Each row is where one point has got to under a steady rotation. How many steps took it there?
The counts run from 0 to 356.
[185 116 177 166  95 163  89 156  83 100 125 138 110 113 137 171 142 165
 122 150 150 149 148 157 120 155 149 110  61 168  80 126 195 160 123 134
 135 163 107 103 131 125 143 108 117  88 117 152 105 127 161 112 133 116
 109 107 118 124 124 152 162 122 134 124 126  84 131 125 119 115 129 168
  92 101 131 120 111 123 108 106 133 144 114 105 122 160] : 3
[118 118 164 182 135 145 114 107 151 125 126  94 127  73 148 161 135 147
 130 140 169 101 140 111 112 121 137 112 162 149  71 126 185 162 122  89
  99 128  82 111 118  90 136 152 103 153 158 127 127 157 143  98 127 134
 114  99 129 110 105 140 173 134 106 123 115  81 148 135 140 103 189 154
 106 178 125 141 113 133 140  74 102 148 110 112  95 123] : 202
[115 129 145 190 135 163  86  64 134 120 125 117  97  82 142 124  96 148
 133  97 147  97 117 128 135 121 121 119 158 173  92 111 147 150 153  95
  80 113 125 149  84  91 136 167  98 147 104 101 142 150 134  68  86 134
 105 112 103 140 138 154 144 137 117 117 121 124 148 102 108 101 131 103
 156 123 143 113 106 102 137  90 131 178 155 149  86 141] : 194
[111 157 141 192 155 130 112  91 181 144 137 127 126 100 130 151 138 109
 146 137 132 151  86 107 127 117  97 169 142  82 124 134 107 153 123 147
 133 127 112 145 164 119 115 134 103 151 170 145 102 164 122 131 164 171
 136 141 137  91 114 110 163 133 154 140  89  78 164 101 155  83 138 147
 103 142  71 152 126 194 126 111  98 135  96 126 112 137] : 47
[173 151 149 183  90 175  74 123 100 114 113 135 120 133 127 173 169 189
 134 141 147 151 103 142 134 115 154 138 102 126  98 126 152 153  94 148
  89 123 116 124 128 131 119  94  72 114 101 146  83 162 169 129 139  96
 125 140 140 153 164 161 162 137 136 159  96 111 116 126 113  75 118 149
 105 102 108 124  95 126  96  87 121 121  95 129 146 147] : 105
[145 151 151 140 116 125  78  97 122 128 161 174  76 127 152 116 116 115
 112 124  86 120 113 154 133 140 103 157  44 160 162 151 142 193 133 151
 115 127 131 150 133 128 134 144 144  81 102 143 114 142 133 105 110 132
 133 120 126 126 157 170 137 106 126 132 101  65 139  80 172 109 101 145
 116  68 123 126 108 135  95 103 110 165 131 121 149 164] : 83
[107 176 148 158 153 108 148  66 183 157 147 143  99 113 147 111 121 110
 144 144  98 105  80 139 134 122 100 169 108  91 113 122 117 164 123 135
 114 128 124 171 158 136 122 159 141 157 171 142 133 178 110 111 138 154
 124 114 143  98 130 132 158 114 166 148 104  77 176  98 191  86 130 156
 126 141  94 158 136 178 126 114  87 173 111 128 117 128] : 330
[190 126 124 193 145 151 104 114 171 118 163  98 117  78 140 168 140  86
 125 114 151 150 125 110 149 123  89 128 128 129  87 128 148 175 116 143
 138 111  94 172 108  96 108 130  82 143 135 103 116 168 142 119 175 146
 126 133 101 101 132  96 147 112 131 112 119  86 174  96 108  78 150 154
 104 127 109 170  98 153 128 116 109 162 105 128 101 168] : 172
[146 110 173 157 105 152 110 109  99 128 119 121  97  93 135 138 111 185
 115 141 135 118 135 171 123 180 146  82  64 175  88 138 182 172 141 105
 125 152  83 126 109 120 162 133 148  97 106 133 108 132 143  89 106 133
 119  94 106 139 114 171 155 122 122 119 112  85 139 100 134 134 121 165
 108 114 143 137 127 111 122  88 128 191 144 104  92 149] : 4
[149 161 159 161 138 152 116  67 129 120 131 149  59 107 118 129 115 157
 136 136 126  86  91 145 130 142 104 122  64 115 101 117 140 124 144  91
  74 101 134 100 127 152 152 138 107 106 105 127 186 179 116  91 101 125
  82 101 105 140 145 159 113 118 137 128 144 102 170 116 138  93  96 148
 139 114 129 155  91 141 131 106 103 202 174 142 127 139] : 356
[167 129 156 154 125 143 147 118 144 143 145 104  90  92 130 148 148 139
  91 139 113 115 119 132 150 151 108  98  64 140 109 107 157 171 105 113
 143 120  50 160 114 115 152 130 145 126 132 127 102 173 156 105 157 145
 117 115 117 122 118 149 159 116 142 116 109  83 166  87 146 108 144 188
  87 130 127 201 130 141 113 123  98 172 128 117 101 139] : 258
[208 119 141 167 143 163 130 106 141 109 137 125  66 110 144 128 116 145
 131 103 134 112 106 146 164 151  86 108  57 151  78 137 169 146 131 120
 112 125 115 136 109 110 144 105 124 106 128 128 146 158 132  84 117 131
  96 105 106 105 132 137 110  91 146 124 127 112 188 108 116  96 123 161
 102 126 106 166  89 107 136 116 135 182 147 158 126 161] : 174
[106 116 143 155 132 133  82  91 145 146 155 147 106  77 144 155 133  89
  88 111 107 108 151 114 114 127  85 129  91 185 138 122 153 173 145 124
 142 112  77 118 111  94 128 174 138 113 121 137 127 138 158  87 130 150
 118 125 101 119 118 168 160 138 105  90 102  64 142  80 149 122 144 155
 113 109 158 136 114 138 123  98  79 157 127 111 102 132] : 81
[ 59 143 150 192 143 129  95  30 144 147 109 146 113 105 134  98  95 148
 137 119 101 133  98 135 128 120 116 168 149 142 121  98  91 132 154 122
 120 138 152 142 132 137 127 166 114 152 122 140 137 144 127  85 106 173
 114 136 121 141 141 171 178 172 149 140  96 122 140  99 144 106 106  87
 159 103 140 113 125 145 124 121 102 151 167 134  87 130] : 319
[125 124 135 206 112 158  81 112 126 128 113 114 151 105 148 156 153 169
 123 122 130 163 124 108 130 123 133 139 144 160  92 129 152 169 130 152
 149 157  95 140 116  81 118 118 103 150 141 155  62 126 173 122 166 149
 143 149 134 118 127 156 207 150 130 140  68  90 130 102 103 104 140 150
  97 129 115 126 123 135 129  89 130 123  90 124 107 146] : 210
[115 142 162 159 127 150  67  91 124 133 133 200  93 128 151 134 149 122
 123 130 104 139 120 135 112 111  89 165  61 158 132 103 133 141 142 153
 128 136 163  78 133 149 112 130 125  79 112 185 164 131 159  96 139 138
 101 137 123 130 162 182 170 140 146 128  98  85 136 112 145  93  88 126
 116  79 149  96  92 158 118 129  93 135 137 125 158 144] : 158
[134 101 143 202 140 152 107  87 146 139 128 137 119  85 133 161 151 119
 113 120 126 153 147  98 135 117  81 120  91 169  86 100 148 101 151 142
 164 135  97  97 122  95 124 119 118 121 150 184 152 123 172  92 173 171
 100 141 112  96 123 150 183 147 152 103  90  93 174 110 110  97 116 176
  94 126 135 148 102 153 143 124  95 151 118 136 119 135] : 335
[105 132 158 193 129 149 148  89 142 141 109 102 138  78 130 143 127 190
 142 154 146 127 115 127 130 149 139 103 145 138  51 123 153 127 143 104
 136 164  89 117 123 105 151 128 121 162 165 151 131 147 146 103 150 161
 121 104 130 114 101 141 189 147 156 139 100  92 168 123 113 116 144 173
 100 161 109 151 119 138 154 100 116 165 123 123  71 129] : 126
[178 159 142 168  90 136  98 102 118 132 123 133  90 132 136 121 120 158
 111 133 108 145  97 185 149 154 131 140  63 108 123 103 133 175 126 145
 119 125 129 183 126 162 147 126  99 107  86 112  84 165 133 109 132 117
 126 138 115 172 173 143 137 132 158 151 116 118 143  78 117  96  83 131
 124  56 147 144 110 135  91 123 129 163 131 127 102 170] : 265
[172 114 177 168 151 133 123 124 132 106 110 109 114 116 138 116 106 162
 141 125 172 188 119 178 130 127 157 127 116 114  97 124 157 177  92 154
 123 158 137 161 159 157 140  77 108 115 137 119  53 137 105 113 102 147
 130 117 143 110 125 134 160 139 193 149 132 121 158 136 140 110 145 104
 107 135  76 127 124 138 105 134 156 116 123 107  90 168] : 219
[ 78 148 163 172 174 122 123  55 179 149 144 136  95  85 125 150 129  96
 135 140 138 112  96 117 104 103 104 141 125  89 124 100 106 125 141  92
 100  91 111 111 152 144 121 154 106 120 152 126 145 180 108 113 123 157
 111 136 114 120 120 138 148 144 143 118 133  89 163 128 179 101 140 118
 146 145 113 143 123 190 125 117  63 144 148 114 108 115] : 149
[138  99 155 188 137 127 106  97 151 131 141  98 124  61 142 128 117 114
 107 135 137 157 171 150 123 137 125 102 108 175  81  89 160 171 144 113
 154 132 107 146  93 116 129 160 128 131 139 113 116 141 157  84 160 147
 113 107 100 146 124 129 177 143 145  99 136  97 168  97 113 129 137 129
 135 111 183 132 138 145 131 145  93 159 149  96  62 145] : 164
[134 163 159 149 108 133 115 114 119 131 131 148 117 144 158 117 141 191
 142 143 107 128  84 153 141 142 144 159  98 123 114 157 145 186 110 165
 112 171 123 160 147 124 149 122 122 139 127 165  84 141 129 120 117 130
 143 115 166 120 149 165 177 121 143 174  64  81 129  88 155  93 122 165
  95 113  81 133 118 128 100  80 137 142  84 125 144 143] : 208
[211 134 143 166  98 143  96 119 118 106 133 117 104 113 153 117 106 163
 131 114 119 162 124 175 154 159 137 120  88 169  95 117 160 186 124 151
 126 141 120 187 105 126 142 128 121 117 100 119  94 141 149  96 140 128
 129 120 111 137 162 132 150 108 156 138 115 112 160  78 100  95 114 149
 110  84 136 144 107 105 100 134 153 181 127 116  91 177] : 87
[152 172 180 151 110 110 145 120 146 135 145 139 104 116 149 125 142 146
 125 184 111 124  98 173 127 142 145 135  69 104  87 100 161 168 123 108
 104 126 107 163 142 178 137 164 123 123 134 125 136 186 147 126 164 112
 114  89 130 151 144 138 159 109 155 152 132  75 161 113 164  96 137 174
 124 124 149 159 134 160 117 116  87 174 112  99 113 146] : 76
[122 143 149 172 149 130 105  48 141 137 115 155  73 137 138  91  94 148
 142 109 100 143  70 163 156 134 117 158  89 115 138 124  85 154 129 154
 117 134 174 155 155 164 144  97 118 107 112 144  97 143  96  92  75 156
 120 144 125 126 150 162 144 151 182 154  99 136 154  96 153 106  84  95
 137  89  97 109 112 146 112 126 138 155 157 137 101 148] : 140
[141 103 140 189 137 157 107 109 149 138 151 112 103  76 131 177 163 113
  86 125 130 125 134 100 132 132  88  97  81 164 117 115 156 146 122 124
 158 106  53 121 111  89 144 121 118 115 126 136 106 144 172 107 153 166
 116 149  99 110 111 140 161 135 122  93 103  81 160 101 131 111 140 173
  92 130 138 176 118 148 126 114  89 151 113 114 109 135] : 259
[ 82 132 184 150 132 125 132  72 133 152 105 137  95  99 127 117 104 175
 142 151 112 103 103 154 114 155 135 122  86 135 115 144 125 138 157 110
 129 172 106  90 165 142 173 128 150 117 141 180 127 142 104  94  85 163
 109  99 135 112  97 177 172 150 156 135 105  74 155 113 168 132 117 162
 112 140 107 129 129 144 144  72 102 178 159 111 111 134] : 129
[149 153 146 139 126 161 107  83 125 126 136 168  62 122 145 125 125 171
 147 115 122  70  98 127 131 127 111 129  80 167 104 135 161 148 125 104
  71 119 131 110 105 116 143 135 118 106 110 148 169 159 133  84  90 112
  97 104 132 103 139 178 125 108 114 130 102  96 151 120 149  87 127 152
 120 126 108 136  92 101 127  81 112 179 131 150 170 121] : 280
[190 162 170 149 122 143  83 118 129  91 143 125  99 107 131 146 113 126
 143 152 167 155 100 175 113 130 137 136  78  77 115 162 157 188 113 130
  88 130 142 142 166 161 121 112  87  96 118 104 105 160  87 128  82 115
 133 115 124 126 138 109 108 109 146 155 153  81 134 119 153  86 123 137
 129 104  88 133 106 156 106 101 134 163 128 109 120 178] : 94
[154 115 190 173 165 132 143 104 139 118 108 127  90 103 161 109 114 132
 150 105 168 147 140 165 132 100 123 133 110 155  76  96 195 143 109 138
 111 154 156 113 131 150 135  96 141 102 168 135 136 137 127  74 119 148
  86  83 141 103 122 159 166 124 185 118 151 123 182 153 163 108 155 116
 111 169 121 115 112 134 114 148 125 130 143 108 101 144] : 325
[120 158 165 169 128 142  70  87 158 121 155 171 111 100 121 171 148  95
 130 173 148 137 123 115 107 105 118 154  97  96 111 111 133 124 143 104
  99 107 144  83 156 159 101 176  84 103 136 138 179 165 133 111 153 127
 109 122 120 141 139 131 147 136 128 127 133  51 145 137 141  90 115 133
 128 110 139 114  89 189 130 102  66 147 129 102 129 140] : 74
[ 93 102 155 186 169 141 109  54 160 139 135 123 100  71 127 141 112  79
  94  90 133 130 142 113 122 107  83 117 110 151 143  87 121 151 133 118
 138  88 101 143 119 121 133 141 129 112 124 104  97 150 131  75 109 173
 109 148 101 120 117 169 155 163 141  80 131 121 166 104 166 115 136  85
 146 120 146 136 129 150 114 144  83 131 172 114  83 121] : 62
